In the data rows, zero lies at 4.5, halfway between 4 and 5.
Some points:
[5 5 6 2 5 5 3 1 6 5 5 7 5 2 7 6 5 1 3 4 3 5 7 4 0 3 4 4 6 3 7 4 4 5 4 3 6
 6 6 5 4 4 4 6 3 6 4 7 6 4 1 6 4 4 7 4 3]
[6 3 5 2 2 7 5 1 4 2 4 3 6 7 3 4 4 5 3 7 4 6 3 6 2 3 8 4 2 4 0 4 6 5 5 1 4
 6 5 5 5 2 4 7 3 3 5 4 7 5 6 5 4 2 3 1 5]
[4 4 6 6 4 2 5 3 5 4 6 1 3 7 4 6 6 1 7 4 6 8 5 4 5 5 5 3 6 5 5 6 5 3 5 4 8
 4 5 4 4 4 4 3 4 4 3 5 0 6 5 4 1 7 3 4 4]
[4 1 3 3 2 3 4 4 6 4 2 1 6 1 2 4 6 4 2 5 3 7 5 4 6 4 3 6 3 6 5 2 2 0 3 7 3
 2 5 4 4 5 4 6 2 6 7 5 4 5 1 5 3 5 3 7 4]
[1 5 6 4 6 6 4 9 0 5 4 7 5 4 3 5 5 6 6 3 3 5 5 5 4 1 5 4 4 4 4 6 8 5 2 3 6
 4 4 9 5 3 2 3 7 6 6 4 4 8 8 2 4 4 5 5 4]
[4 5 2 3 6 5 4 6 5 1 5 2 6 1 5 7 2 5 5 8 4 6 7 5 5 4 6 3 7 8 7 5 5 5 3 2 2
 5 3 2 5 8 6 2 8 5 4 1 5 6 3 6 6 3 2 4 8]
[8 7 5 6 6 5 5 5 8 6 3 8 5 6 4 3 4 3 6 4 3 5 6 3 8 5 4 6 3 6 5 6 9 1 6 5 4
 4 6 5 3 7 2 4 3 7 5 4 2 5 7 6 6 3 4 4 5]
[8 6 3 4 7 4 4 7 3 3 4 3 5 3 3 7 2 6 6 6 5 3 4 4 4 5 6 4 5 5 3 2 4 3 7 7 7
 7 5 3 6 5 5 7 3 5 5 5 6 5 3 3 2 4 6 6 0]
[4 5 6 5 5 6 5 4 3 7 5 4 6 6 8 4 2 8 3 6 6 3 5 3 6 5 5 2 3 5 6 2 4 4 7 6 2
 2 5 4 7 2 1 6 6 4 4 4 4 5 4 8 1 4 4 5 5]
[4 6 2 3 4 3 6 3 6 2 6 5 0 2 4 2 7 5 5 4 7 4 4 5 5 4 5 4 6 2 6 4 3 4 6 4 2
 5 3 6 7 2 5 7 2 4 2 4 6 4 7 4 5 1 3 8 1]
[2 1 6 8 7 6 7 5 6 6 7 5 4 4 6 4 2 2 4 2 4 2 6 4 5 3 5 7 1 6 7 6 4 3 6 3 2
 7 5 2 2 4 7 5 4 5 6 5 5 7 5 2 3 5 5 7 6]
[4 5 8 2 6 5 5 4 6 7 4 3 0 4 1 4 4 6 7 5 5 3 2 5 6 1 2 5 6 3 6 6 4 6 6 4 6
 5 4 7 2 6 4 6 7 6 8 3 7 2 5 6 2 4 3 2 5]
[2 6 5 5 6 5 3 7 2 5 4 7 1 4 6 1 4 5 5 4 4 5 3 4 5 4 4 2 4 6 1 4 5 4 4 6 2
 6 2 2 1 4 3 1 3 6 3 4 6 5 2 5 4 8 2 2 3]
[1 2 3 7 7 6 3 1 5 5 0 5 8 3 2 7 5 2 7 5 4 4 1 5 5 6 5 3 4 4 5 7 5 6 6 6 5
 2 5 5 4 4 4 3 4 6 4 3 4 5 4 5 5 6 6 6 4]
[4 4 3 7 5 4 5 5 5 5 6 4 7 5 6 2 8 7 5 5 4 7 4 1 4 6 5 6 6 5 2 4 4 6 4 5 3
 4 3 7 2 8 4 5 6 5 2 7 7 1 6 4 1 3 5 5 5]
[4 9 5 8 5 7 7 3 3 6 5 4 4 3 6 4 4 3 3 4 2 5 6 8 5 8 3 6 6 3 2 3 6 7 2 5 6
 3 8 3 6 5 5 5 7 2 6 7 4 5 5 5 4 3 2 4 4]
[4 7 7 0 7 4 8 6 6 5 5 3 5 9 7 5 6 4 4 4 3 1 2 6 6 4 5 2 5 3 4 4 8 4 3 4 5
 5 3 3 3 5 3 3 3 3 4 4 7 5 6 1 5 4 6 6 5]
[5 4 4 6 1 4 6 6 5 6 5 4 5 4 7 2 0 4 6 4 5 3 5 8 4 4 5 4 6 6 2 8 6 5 3 5 4
 3 6 6 3 4 4 7 4 6 3 3 3 4 2 3 5 3 8 4 5]
[3 5 3 4 1 6 1 4 4 4 6 5 3 6 5 9 5 7 5 3 4 4 4 7 3 8 6 4 6 4 5 6 9 2 7 6 3
 5 2 3 3 2 3 6 6 6 7 7 3 5 4 4 6 7 4 5 9]
[3 5 6 8 1 4 5 5 7 4 3 6 6 4 5 5 3 6 3 6 5 4 2 2 6 4 4 5 5 4 6 4 4 4 5 5 6
 7 5 7 6 3 4 2 2 0 5 5 5 3 2 5 5 5 3 6 4]
[3 6 5 4 8 1 4 5 6 7 2 7 5 6 2 5 5 6 3 6 6 5 4 5 0 6 2 7 4 4 6 7 5 4 4 2 2
 4 1 3 4 5 6 5 5 4 6 5 3 7 2 3 5 3 3 4 3]
[4 2 4 3 3 7 5 4 3 1 5 5 4 6 6 6 5 4 4 3 9 3 4 4 6 8 2 5 3 3 3 5 5 8 3 2 5
 7 4 3 7 7 2 5 5 5 8 5 5 4 5 5 6 3 7 4 2]
[6 4 5 2 4 3 4 6 2 4 2 6 6 2 6 4 7 3 4 0 6 7 5 8 5 7 5 2 5 3 5 5 3 2 6 4 4
 7 7 3 4 4 6 5 8 2 5 3 4 1 5 6 4 3 7 1 6]
[7 3 5 5 2 3 4 4 7 4 7 5 6 3 3 4 4 2 3 5 3 1 4 5 5 8 5 3 6 5 3 1 0 4 3 3 3
 6 3 7 6 4 6 5 6 7 5 4 5 8 6 5 6 6 5 3 5]
[3 5 8 5 6 6 4 4 5 3 9 5 5 3 4 5 4 5 3 4 4 4 4 4 5 4 7 8 4 5 2 5 0 5 5 7 5
 3 3 4 5 6 3 5 2 3 4 5 0 2 6 5 6 5 5 5 6]
[8 3 3 5 4 3 2 1 0 2 4 3 6 5 2 5 4 6 3 4 2 0 7 3 5 6 4 6 6 4 8 8 5 4 1 5 4
 5 6 1 2 3 5 4 4 4 4 2 4 4 4 5 4 6 3 5 5]
[4 7 6 2 4 4 5 6 2 5 6 4 6 3 3 4 5 3 7 5 6 5 4 3 3 8 5 7 3 6 4 4 5 8 6 6 3
 5 7 5 6 3 8 3 3 7 5 3 4 4 4 8 5 6 5 7 6]
[6 3 3 3 5 8 4 8 5 4 6 5 3 5 7 4 7 5 7 6 1 3 4 3 4 5 0 2 2 6 3 6 4 5 5 3 7
 1 8 5 5 5 6 6 5 1 3 6 3 5 4 4 4 3 6 4 6]
[2 7 1 5 3 4 4 7 4 7 2 4 5 8 4 4 6 3 4 2 4 4 4 3 4 1 5 5 6 6 5 5 1 5 5 5 7
 4 5 4 6 4 5 7 6 6 4 5 4 4 5 6 7 5 3 3 6]
[6 6 3 7 4 5 4 3 4 4 5 4 6 4 2 2 5 4 4 5 6 6 7 6 2 3 3 4 0 6 8 2 3 6 7 5 8
 5 2 5 4 7 1 2 4 5 4 3 4 5 5 1 6 9 4 6 5]
[5 1 4 4 7 3 5 3 4 6 3 4 1 6 5 7 4 5 4 6 5 7 7 5 6 5 2 5 5 3 2 1 5 6 4 6 5
 9 4 5 4 2 6 4 3 4 4 3 3 4 4 5 7 5 5 7 7]
[5 2 2 4 5 4 4 5 4 8 7 5 4 5 3 4 3 4 4 4 6 5 4 4 2 2 6 6 5 3 4 1 6 4 2 6 4
 1 5 5 4 8 5 4 4 0 2 4 7 6 6 7 5 5 6 5 4]
[6 4 7 5 5 2 5 5 5 2 4 4 3 4 3 4 3 4 3 5 4 6 4 3 4 3 5 3 2 4 6 4 7 5 5 6 4
 3 1 5 7 4 9 5 7 6 3 9 6 1 5 3 8 5 4 4 2]
[7 4 5 4 3 6 3 4 4 6 3 3 5 6 8 7 5 8 4 5 5 6 2 6 6 4 6 7 6 3 6 4 1 3 5 3 4
 2 8 4 5 4 7 0 4 7 2 5 6 5 5 3 5 5 6 3 3]
These points spread out most along one direction. Take the direction at right angles to it along which they spread out most. Go by this last direction. How many in every 100 of the points above lie lower along it than each point below? Round to a whole number. More than half of the points above lie lower than the first one.
[4 7 7 0 7 4 8 6 6 5 5 3 5 9 7 5 6 4 4 4 3 1 2 6 6 4 5 2 5 3 4 4 8 4 3 4 5
 5 3 3 3 5 3 3 3 3 4 4 7 5 6 1 5 4 6 6 5] ~ 44
[4 4 3 7 5 4 5 5 5 5 6 4 7 5 6 2 8 7 5 5 4 7 4 1 4 6 5 6 6 5 2 4 4 6 4 5 3
 4 3 7 2 8 4 5 6 5 2 7 7 1 6 4 1 3 5 5 5] ~ 68
[6 3 3 3 5 8 4 8 5 4 6 5 3 5 7 4 7 5 7 6 1 3 4 3 4 5 0 2 2 6 3 6 4 5 5 3 7
 1 8 5 5 5 6 6 5 1 3 6 3 5 4 4 4 3 6 4 6] ~ 71
[6 4 5 2 4 3 4 6 2 4 2 6 6 2 6 4 7 3 4 0 6 7 5 8 5 7 5 2 5 3 5 5 3 2 6 4 4
 7 7 3 4 4 6 5 8 2 5 3 4 1 5 6 4 3 7 1 6] ~ 91
[2 6 5 5 6 5 3 7 2 5 4 7 1 4 6 1 4 5 5 4 4 5 3 4 5 4 4 2 4 6 1 4 5 4 4 6 2
 6 2 2 1 4 3 1 3 6 3 4 6 5 2 5 4 8 2 2 3] ~ 15
[3 5 3 4 1 6 1 4 4 4 6 5 3 6 5 9 5 7 5 3 4 4 4 7 3 8 6 4 6 4 5 6 9 2 7 6 3
 5 2 3 3 2 3 6 6 6 7 7 3 5 4 4 6 7 4 5 9] ~ 21
[4 6 2 3 4 3 6 3 6 2 6 5 0 2 4 2 7 5 5 4 7 4 4 5 5 4 5 4 6 2 6 4 3 4 6 4 2
 5 3 6 7 2 5 7 2 4 2 4 6 4 7 4 5 1 3 8 1] ~ 94
[1 2 3 7 7 6 3 1 5 5 0 5 8 3 2 7 5 2 7 5 4 4 1 5 5 6 5 3 4 4 5 7 5 6 6 6 5
 2 5 5 4 4 4 3 4 6 4 3 4 5 4 5 5 6 6 6 4] ~ 12
[3 6 5 4 8 1 4 5 6 7 2 7 5 6 2 5 5 6 3 6 6 5 4 5 0 6 2 7 4 4 6 7 5 4 4 2 2
 4 1 3 4 5 6 5 5 4 6 5 3 7 2 3 5 3 3 4 3] ~ 18
[5 1 4 4 7 3 5 3 4 6 3 4 1 6 5 7 4 5 4 6 5 7 7 5 6 5 2 5 5 3 2 1 5 6 4 6 5
 9 4 5 4 2 6 4 3 4 4 3 3 4 4 5 7 5 5 7 7] ~ 56
[4 5 8 2 6 5 5 4 6 7 4 3 0 4 1 4 4 6 7 5 5 3 2 5 6 1 2 5 6 3 6 6 4 6 6 4 6
 5 4 7 2 6 4 6 7 6 8 3 7 2 5 6 2 4 3 2 5] ~ 35
